One vector is turned by the same rotation once a tick. Each row is the vector after some number of ticks, and that number follows the row.
The counts run from 0 to 212.
[ -9 -11  42 -11 -33 -14  -8 -17   2   0  -8  23 -30  56  12  12   3  -8
  -8 -43  -5   5   4 -10  -9 -13  11 -46  39  30 -23 -53  -7 -19 -31  10
  -8  -7  -8  17 -14]	4
[-14 -30  47  23  -2  32   3 -37   1  18   0  17 -10  33   2 -14  15   6
  -8   2  25  -5   8 -31  -3  19   6  -6  18  10  -9 -52  -8 -39 -12  17
 -21 -10  -5 -48 -14]	106
[ 26  13  55 -24 -12  14 -30   1 -51 -32  21  29 -14 -16 -25  13 -15  42
   4  16   1   3  -9 -24  12   8  20  22  16 -28 -15  -1 -19  21   0  13
 -12 -28  29 -11   0]	69
[-24 -21  30  15 -32   8  24  -9   4   9  45  28   9  29 -42  13  -1   7
  -7 -46  24  10  -4 -34   8  -3   4 -17  32  18   4 -44  -6  23 -22 -22
 -12 -10   2 -18  23]	15
[-18 -30 -20   8   8  20   1  14 -58   7 -18   2 -14  -7 -32  36   5   3
  12 -39  34 -18  12  -7  -1 -27 -21  11  12   0  -7 -29 -15  34 -32   6
 -24  34 -10  10 -31]	130
[ 14 -24  10 -21  15   5 -25  12 -37  -1 -25  -7 -20   0 -25  48 -23  37
  21  -1  20   1   3  -5  16  -3  41  -6  25  -7  -7 -30 -27  -3  20   6
  14  14 -21  16 -63]	35
[-57  -8  17  17   9  -6 -17  24 -35  -9   3   5 -27  12   0  -3 -14 -18
  -6 -55  -6   9  -1  21  38  26 -20   5  18  35  12 -40 -23   8 -39  -8
  -7   6 -12 -16 -33]	43
[ -6 -13  23 -27  30  37 -12  15 -23 -17  18  13  18   3 -25  11 -26  33
  32 -23  28   8 -12  14  21  20  29  -4  -2 -17  15 -65 -18 -28   7  -1
  30   6 -32   1 -18]	121
[ 21 -13  16 -38  -8  11 -16  -7 -34  -2 -12 -21 -24  11 -11  31   3  19
 -12   8 -16 -32  24  18 -42 -22  -6 -20  29 -11 -41 -55 -26  -4 -36   1
 -12  13 -30  35   9]	91
[ 13   8  21  19  14 -17 -22  16 -49 -34   0  35 -33  -6 -24  17 -15  19
   6   0 -23   5 -14   8  -6  20  -4 -34  10  53 -36 -28 -25  10 -24  20
  14 -15   0   0  -6]	183
[-11 -21   4  17  27   4  11   0 -71  -8  -1 -17 -10 -23 -32  46 -18  24
  15  -3  16 -24  -7  15  -6  22   1  -7  29 -12   3 -36 -30   5  -6 -15
  -5  36  -1  22 -38]	132
[  0  -4  25   5 -19  13   0 -22  -6   2   8 -20 -13  10 -33  10   1   2
 -29  -8   2  -2  26  17  -5   9 -32  -9  21  33 -44 -53 -10   9 -32  12
 -22   7 -48 -41  35]	95
[ -9 -28  20  21   9  41  18 -23 -12  13   3  27  11  34 -38  -1  11 -14
  20 -24  46  -2  28 -33 -10  14  14  19  -5  -5   3 -52 -21 -28 -13  11
 -15  12 -19 -29  -3]	21
[-15 -20  13 -11   1  12  -9  24 -45 -36 -19  -8 -56   3  21  18   1 -26
   9   8  -7 -17  10 -30  20  10  -3   1  33   6 -18   8 -47  35 -16  32
 -24  -2 -18  -7 -31]	142
[-24 -47  11 -16 -34  26  24  26 -20 -11  18  11  -5  28  -5   2  26  17
   8 -25  19 -23  -2 -22  -5 -18  -4 -30  41  31 -13 -34  -9  47 -35  10
  -5  -8 -13 -12  25]	198
[ -6  13  37  -7  -8  18  14  18 -28 -69  24  12 -27  -1   4  18  -8 -16
  22  10 -20 -24  16 -45  10   0  13  10  44 -19   4 -18 -37  40 -11 -10
 -27   6  -4  20  18]	58
[-29  -4  14  30   4 -19   2  14 -17   9 -14  28 -20   2 -32  38 -22   6
  28 -33  45   4   4  -1  11 -17  30  -6  -3  24 -11 -36 -20 -12  -8  18
 -28  29  -5 -33 -50]	32
[-39   6  45  24 -24 -11  14 -14  -4 -39 -31 -15 -46  14  16  17 -10 -16
   3 -37  -1 -21  28 -11   1  16  29 -14  20  12  18 -35 -20   2  -4   0
 -26  12  10   0 -37]	145
[-33 -15  43   4  37  24  -1 -10 -10 -11  40   7 -25 -12 -52   9 -44  13
  10  -4  20 -10  19 -37  -8  21  33 -14 -18 -21  17 -29 -27 -18   2 -15
  17 -26 -21 -13   2]	25
[-33 -13  21   2   1  22   7   2   0   1  27  14 -31  -8 -50   9 -29   2
 -15 -35  40 -17  11 -21   2 -23  21   6  -9  -9  -4 -15 -18  11 -26  23
 -25 -18 -21 -59  -5]	27
[ -1 -17 -11 -40  20  43 -17  15 -41 -15  30  17 -25 -18 -40  16 -32  13
  -8 -41  19  -5   0  -4  17 -26  -9  28   4 -24   8 -35 -10  31 -31   4
   8 -15 -25   4 -13]	125
[ -5  19  40   3 -20  -4  13  18 -31   8  22  23  11   8 -63  -1 -28 -17
 -21 -21  15  -7  14  12  -5  -4   3  13  13 -30   6 -19 -26   1 -34  12
 -28 -15  40 -29  27]	168
[-13 -40  26  -7 -24  26  -4  25  -1   7  11  13 -20  14 -18  -5  -5  32
   5 -23  22 -15   2 -53  12 -55  27 -15  24   6  -5  -9   5  36 -20  15
  -3 -33  -3 -32  -5]	113
[ -4  18  60 -21 -22   3  -9  20 -36 -51  28  23   3  22  -1   6 -13  18
  19 -17 -26  18   3 -29  38   9  14  10  34   5  12 -26  -5  21  -3 -33
  -7  -5  22  22  10]	155
[ -6 -39  15 -19 -13  38 -15 -13 -19  10  -7  -9 -10  28   6 -30  10  37
 -44  -9  -1   1  36 -12  -8  -3 -27  -6  23  37 -25 -57  11  -6 -33   8
 -13 -17 -31 -18  -6]	192
[  9   2  52  23 -14  40 -21  -5 -33 -46 -34 -22 -30  -1  18   3 -40  48
   1  10 -10  -5  18  -1  28  22   7   3  35  23   8 -29  -1 -11  16  -8
   8   6  21  -3  -5]	149
[ -6 -27  -2 -50   3  41 -14   1 -11   0  21   7 -29   7 -47  15 -32  -1
 -18 -54  33   6  17  -5  20 -27  -6  19  -5 -21  10 -39  -7  17 -33   7
  12 -13 -31  -7 -16]	124
[ 42   6  15   0 -10   9  -6  37 -43   4   0  25 -10  19 -52  17 -11  -3
 -12  -5  -5 -19  26 -19 -22 -40  -4  20  16 -17 -26  -7 -32  10 -37  14
 -20  -6  31  -2  18]	170
[ -7  11  56  16  -6  16  -8 -11 -29  -9  -2   5  33  22 -28 -23  19   3
  16 -35  -9 -21  34  11   7  36   5  22 -14 -19  17 -53  -8 -11 -13  -1
   0  14  15 -24  13]	162
[ 11 -34  10   7 -20  67  26 -16   3  -4 -11  22  -3  40 -18   6  -4  -6
   4 -24  41 -11  13 -20  -8 -23   3   4  19  13   6 -65 -15 -19 -12  27
  -7  17 -18 -19  12]	203
[  9   2  59 -36 -27  22 -33  31 -41 -29  11   6  -5  11   6  11  -9  26
  17  -3 -16  11   5 -32  49   0  10  14  40   5  -8 -13 -14  28  -3 -12
  -7 -21  13  14  16]	154
[-20  10  59   5 -47  22 -12  -3 -25 -32 -21   0   0  20  16  -8 -28  21
  -9 -23  19  33  32   7  41  24  -1  15   9  34   6 -29   7  -5   6  11
 -28  -1  16 -33  11]	151
[ -3  21  43   4  -8   1  15  13 -45 -20  33  21  21   1 -60   2 -32  10
 -16 -21   5  -4  25  15  -4  18   9   0  -1 -22  12 -26 -28   7 -21   2
  -3 -16  44 -24  38]	167
[-40 -41  30   0 -43  17  19  19  -6  -2  18  11   1  30  -8  -6  14  -1
  -5 -42  19  -6  17 -31  10  -6  -6 -31  18  37  -9 -42  -8  39 -37   0
 -10 -14 -15 -22  20]	197
[  3  12  80  29 -11  25 -21 -31 -27 -18 -16   1  -1  -3 -25  23 -18   8
  34  -3   4   1  26  -3  22  48  18  13  -5  -6   4 -26 -22 -19  19   4
  -5   5  31 -15  15]	65
[-21   2  23   1   0  36   5  16 -56 -48   9 -18   9  10   1  -7 -33  13
   1  27   6  12  22   0  24  35 -13  21  34  16  22 -35 -36 -15  -2 -22
 -24   3  -4   0  21]	53
[-15   4  45   6  -1 -38 -19  14 -29  20 -15   4  20  27 -28  -5  15  23
  11 -42 -14 -18  48   5  -8  25  30   5 -17 -13  -3 -46 -11  -8 -20  -1
   8   2  23 -22 -32]	77
[-35  -4  14   4  -9   0   3  11 -29 -19  -9  -3 -33  17 -14  10 -17 -45
 -22 -11   7  21  35 -19  37  29   2  16  15  42  -3 -11 -38  22 -23  14
 -39  -6 -22 -26 -29]	140
[-19 -31  29 -12  10  33 -15  22 -45 -13  26  -6  -7  -1   7 -22  -3  51
  -7  21 -16  -8   1 -14   8  16 -25 -17  24  46 -17 -39 -16  -4 -24 -16
  17 -22 -30 -18  23]	194
[  2 -56  47   9   3  60 -15 -28 -10  29 -19  10 -25  27   6 -14  14  23
  -5   7  23  -6  27 -46  -4   2 -10  -2  14  10 -23 -32   0 -24 -14  18
 -19 -26 -15 -34 -10]	107
[-24 -11  31 -25   9  27 -17  -5 -12   9  36   9  12  14 -43  14 -35   0
  12 -46  24   7  -9  17  29  16  32  -4  -1 -23  20 -57 -20 -26  -2  -5
  25   0 -21 -12 -14]	122
